In the rows, 100 means zero.
Y: 3 groups of rows, each row roughly a mix of its group's hidden directions:
Y (87 x 12):
| 145 | 104 | 125 |  93 |  75 | 108 |  58 | 103 | 113 |  56 |  91 | 117 |
| 116 |  78 |  65 | 110 |  45 |  83 |  87 | 125 | 111 |  91 | 136 | 105 |
|  66 |  71 |  96 |  92 |  56 | 119 | 102 |  62 |  66 |  93 |  81 |  87 |
|  73 |  79 | 100 |  90 |  70 |  67 | 101 |  44 | 112 | 103 |  78 |  73 |
|  99 | 107 |  56 | 144 | 107 | 113 |  70 | 142 |  97 | 126 | 102 |  87 |
| 121 |  97 | 113 |  77 |  99 | 122 |  75 | 104 |  88 |  30 | 115 |  93 |
| 148 | 101 | 145 | 111 | 108 |  93 |  79 | 121 | 128 |  91 | 137 | 107 |
| 130 |  58 |  73 |  73 |  81 | 126 |  98 | 127 | 114 |  95 | 140 | 108 |
|  86 | 129 |  68 | 120 | 120 | 119 |  80 | 140 | 113 | 138 |  76 |  83 |
| 117 |  78 | 124 |  96 | 155 | 132 | 101 |  89 | 100 |  54 | 101 | 105 |
| 118 |  85 | 133 |  90 |  53 | 109 |  51 |  88 | 108 |  87 |  91 | 129 |
| 100 |  96 | 147 | 104 | 113 | 107 | 104 |  93 | 135 | 159 | 103 | 117 |
| 120 | 102 | 101 | 133 | 106 | 106 |  93 | 145 | 158 | 123 |  99 | 108 |
| 121 | 147 |  96 | 125 | 138 | 129 | 110 |  94 |  89 | 138 | 121 |  97 |
|  91 |  78 | 131 |  60 |  93 | 109 |  97 |  59 | 135 | 116 |  74 | 123 |
| 112 | 112 |  56 | 141 | 119 |  91 | 108 | 115 |  74 | 116 | 125 |  61 |
|  84 |  68 | 113 |  99 |  64 | 140 | 142 | 108 | 131 |  79 | 104 | 112 |
| 135 |  82 | 103 | 100 |  85 | 107 | 103 | 113 | 144 |  57 |  98 | 142 |
|  90 | 119 |  79 |  91 | 139 |  89 | 104 | 147 |  76 | 105 | 109 |  54 |
| 109 |  91 |  88 | 135 |  74 |  70 |  76 |  79 |  70 | 149 | 117 | 100 |
|  79 | 110 |  67 | 134 | 100 | 100 | 112 | 110 |  91 | 162 | 104 |  72 |
|  87 | 140 |  90 |  82 | 111 |  72 | 110 | 120 | 108 | 158 |  89 |  78 |
|  72 |  61 |  85 | 109 | 105 |  81 |  62 |  93 |  61 | 117 | 120 | 131 |
|  47 |  68 | 115 |  71 |  90 | 123 | 142 |  83 |  97 | 101 | 110 | 104 |
|  49 |  59 |  94 |  98 |  93 | 106 | 140 |  82 |  81 | 117 | 126 | 104 |
| 136 | 104 | 122 |  98 |  57 | 103 |  55 |  75 |  77 |  82 | 115 |  82 |
|  63 |  83 |  96 | 107 |  80 | 119 | 100 |  80 |  43 |  77 |  84 |  75 |
| 151 | 125 | 100 | 136 |  83 |  71 | 115 | 102 | 133 | 122 |  84 | 105 |
|  95 |  83 |  72 |  99 | 105 |  82 |  83 | 102 |  77 | 124 | 150 |  51 |
|  74 | 100 | 125 |  62 | 108 |  66 |  83 |  90 | 104 | 143 |  77 | 131 |
|  77 |  86 |  97 |  99 |  66 |  79 |  89 |  47 |  93 | 143 | 110 |  78 |
| 104 |  83 | 134 |  98 |  54 |  96 | 121 |  82 | 137 | 117 |  81 | 137 |
| 145 | 134 | 122 | 102 |  84 |  69 |  65 |  86 | 113 | 119 |  73 | 108 |
| 144 | 108 | 117 |  91 | 101 | 103 |  92 | 114 | 131 |  41 |  86 | 120 |
| 125 | 131 | 103 | 127 | 129 | 139 | 126 |  81 | 123 | 130 | 121 |  92 |
| 130 | 113 |  82 | 135 | 110 | 138 |  75 | 140 |  68 |  89 | 109 |  98 |
| 111 |  86 | 117 |  96 |  67 | 142 | 111 | 122 | 142 |  61 |  89 | 115 |
| 104 |  97 | 115 |  62 |  96 |  38 |  70 | 111 | 113 |  77 |  99 | 118 |
| 140 | 110 | 112 | 116 | 109 |  85 |  84 |  94 | 142 | 128 | 136 | 134 |
| 106 | 130 |  83 | 140 | 122 | 117 | 138 | 100 | 131 | 131 | 118 |  81 |
|  74 | 120 |  87 |  61 | 110 |  42 | 103 |  84 | 118 | 116 |  82 | 114 |
| 101 | 121 |  92 |  60 | 115 | 120 |  88 |  52 |  55 |  92 |  88 | 113 |
| 114 |  62 | 112 | 115 |  51 | 131 | 108 | 107 | 117 |  62 | 117 | 115 |
|  98 | 138 |  87 |  96 | 115 | 114 |  42 | 118 |  83 | 120 |  86 |  68 |
| 120 | 122 |  95 |  69 | 141 |  86 | 113 | 138 | 137 | 130 | 101 |  91 |
|  94 | 157 | 101 | 118 | 122 |  97 | 100 | 139 |  78 | 139 | 102 | 102 |
|  88 |  88 | 134 | 125 |  99 | 135 | 124 |  82 |  59 | 132 | 121 |  85 |
|  72 | 126 |  53 | 101 | 108 |  92 | 116 |  92 |  43 |  98 |  94 |  84 |
|  79 | 116 |  63 |  92 |  58 |  64 | 107 | 133 |  95 | 120 |  91 |  72 |
|  80 |  88 |  47 | 126 |  79 | 118 | 128 | 109 |  95 |  70 |  87 |  69 |
| 114 | 114 |  61 | 148 | 102 | 133 | 123 | 120 |  95 |  83 | 115 |  70 |
|  76 |  95 |  73 |  58 |  88 |  90 |  93 |  71 |  59 |  67 |  75 | 103 |
| 116 | 133 | 110 | 107 |  89 |  65 |  99 |  95 | 149 | 140 |  95 | 130 |
|  76 | 102 |  99 | 104 |  41 |  91 | 113 |  88 | 102 |  77 |  50 | 115 |
| 116 | 101 | 103 |  74 | 133 | 107 |  98 | 107 |  90 |  27 | 114 |  96 |
|  73 | 119 |  96 | 105 |  50 |  66 | 100 |  74 | 105 | 142 |  80 |  96 |
| 110 | 121 |  94 | 113 | 137 | 127 |  98 | 155 |  64 |  91 | 120 | 100 |
|  87 | 121 | 119 |  55 | 121 |  68 |  93 |  66 | 105 | 135 |  90 | 125 |
| 105 | 141 |  87 | 103 |  66 |  82 | 110 | 143 | 122 | 130 |  85 | 127 |
| 136 | 105 | 120 | 102 | 106 |  85 | 104 | 102 | 171 |  88 | 122 | 101 |
|  73 |  72 | 110 |  64 |  87 | 103 |  96 |  76 | 132 | 121 |  57 | 124 |
| 119 | 112 | 123 |  72 | 120 | 118 |  52 | 101 |  81 | 123 |  84 | 141 |
| 135 | 122 |  86 | 145 | 115 | 109 |  94 | 148 | 127 | 102 | 120 |  93 |
| 101 | 113 | 108 | 115 | 168 |  95 |  91 | 113 |  76 |  80 | 117 |  68 |
|  84 |  78 | 122 |  64 | 120 |  71 | 132 |  63 |  81 |  78 | 113 | 122 |
|  92 |  70 | 154 |  68 |  84 |  58 |  87 |  90 | 114 | 103 | 104 | 115 |
| 138 | 138 | 100 | 101 | 105 |  80 |  62 |  82 |  67 | 103 | 107 |  62 |
|  75 |  93 | 127 |  65 | 109 |  70 | 140 |  58 |  98 | 117 |  93 | 118 |
|  96 | 100 | 122 | 114 | 113 |  68 | 103 |  68 | 131 |  51 |  64 | 100 |
| 108 |  86 | 115 |  69 | 121 |  96 | 125 |  85 |  89 |  34 | 121 | 104 |
|  80 |  95 |  97 |  72 |  99 |  59 | 118 |  82 | 133 |  91 |  56 |  68 |
| 110 |  78 | 114 |  89 |  93 |  83 | 139 |  61 |  72 |  66 | 137 |  90 |
|  76 | 124 |  76 | 131 | 120 | 109 | 127 | 111 | 108 | 160 |  92 |  95 |
| 118 | 125 | 110 |  87 | 166 | 104 | 111 | 140 | 117 |  93 |  92 |  97 |
| 127 | 101 | 104 |  95 |  68 |  88 |  99 |  90 | 154 | 130 | 106 | 142 |
|  75 |  98 | 108 | 108 |  74 | 104 |  97 | 102 | 129 | 162 |  68 | 124 |
| 108 |  63 | 106 |  80 | 130 | 157 |  98 |  91 |  70 |  95 | 125 |  96 |
|  70 | 123 |  57 |  87 | 110 |  65 |  85 | 121 |  64 | 111 |  74 | 109 |
| 121 | 111 |  64 | 125 | 132 | 111 |  69 | 149 | 104 |  72 |  99 |  98 |
|  90 | 107 |  83 | 122 | 105 | 150 | 143 |  62 |  87 | 112 | 104 |  75 |
|  65 |  82 |  92 | 105 | 103 |  73 | 132 |  71 |  77 | 152 | 113 | 103 |
| 103 |  52 | 130 | 130 |  70 | 139 |  99 | 117 |  79 |  87 | 109 |  87 |
| 131 | 109 | 123 | 118 | 162 |  98 |  94 | 108 | 122 |  69 | 113 | 114 |
| 104 |  77 | 119 | 110 | 157 | 117 |  87 |  74 |  78 |  68 | 121 |  79 |
| 123 |  96 | 121 |  72 |  99 | 104 |  52 | 101 |  55 |  69 | 102 | 122 |
|  81 |  73 |  95 |  88 |  59 |  99 | 115 |  87 | 107 |  51 |  56 |  99 |
| 116 |  62 | 132 |  70 |  78 | 103 |  60 | 106 | 116 |  74 |  83 | 126 |
which group is each row in? (one row of each group first):
| 129 | 114 |  77 |  92 |  99 | 110 |  99 | 163 | 109 | 123 | 134 | 116 |	<76>
|  93 | 118 | 128 |  43 | 136 |  88 | 103 |  78 |  93 |  67 |  88 | 101 |	<36>
| 131 |  83 | 103 | 132 |  87 | 122 |  73 | 148 |  83 |  65 | 114 |  94 |	<74>

| 117 |  92 |  74 | 105 | 119 | 109 |  93 | 158 |  81 |  69 | 135 |  84 |	<76>
| 118 |  68 | 137 | 140 |  90 | 145 |  98 | 124 | 115 | 116 | 113 |  98 |	<74>
|  97 | 137 | 108 |  84 | 120 | 108 | 127 | 141 | 112 |  92 |  49 | 115 |	<76>
| 111 |  82 |  79 | 123 |  81 | 100 | 114 | 126 | 162 |  70 |  97 |  85 |	<74>
|  58 |  75 | 100 |  77 |  84 |  81 |  77 | 118 |  83 | 125 |  57 | 123 |	<74>
|  63 |  85 |  61 | 123 |  79 | 103 | 127 | 108 |  60 |  87 |  92 |  70 |	<74>
| 119 |  85 | 127 | 125 |  98 | 108 | 107 | 120 | 169 | 120 | 110 | 102 |	<74>
| 116 | 120 |  92 | 117 | 121 | 108 |  82 | 139 | 146 | 139 |  86 | 122 |	<74>
|  80 |  95 |  66 | 130 | 122 |  84 | 152 | 111 | 103 | 139 | 106 |  93 |	<36>
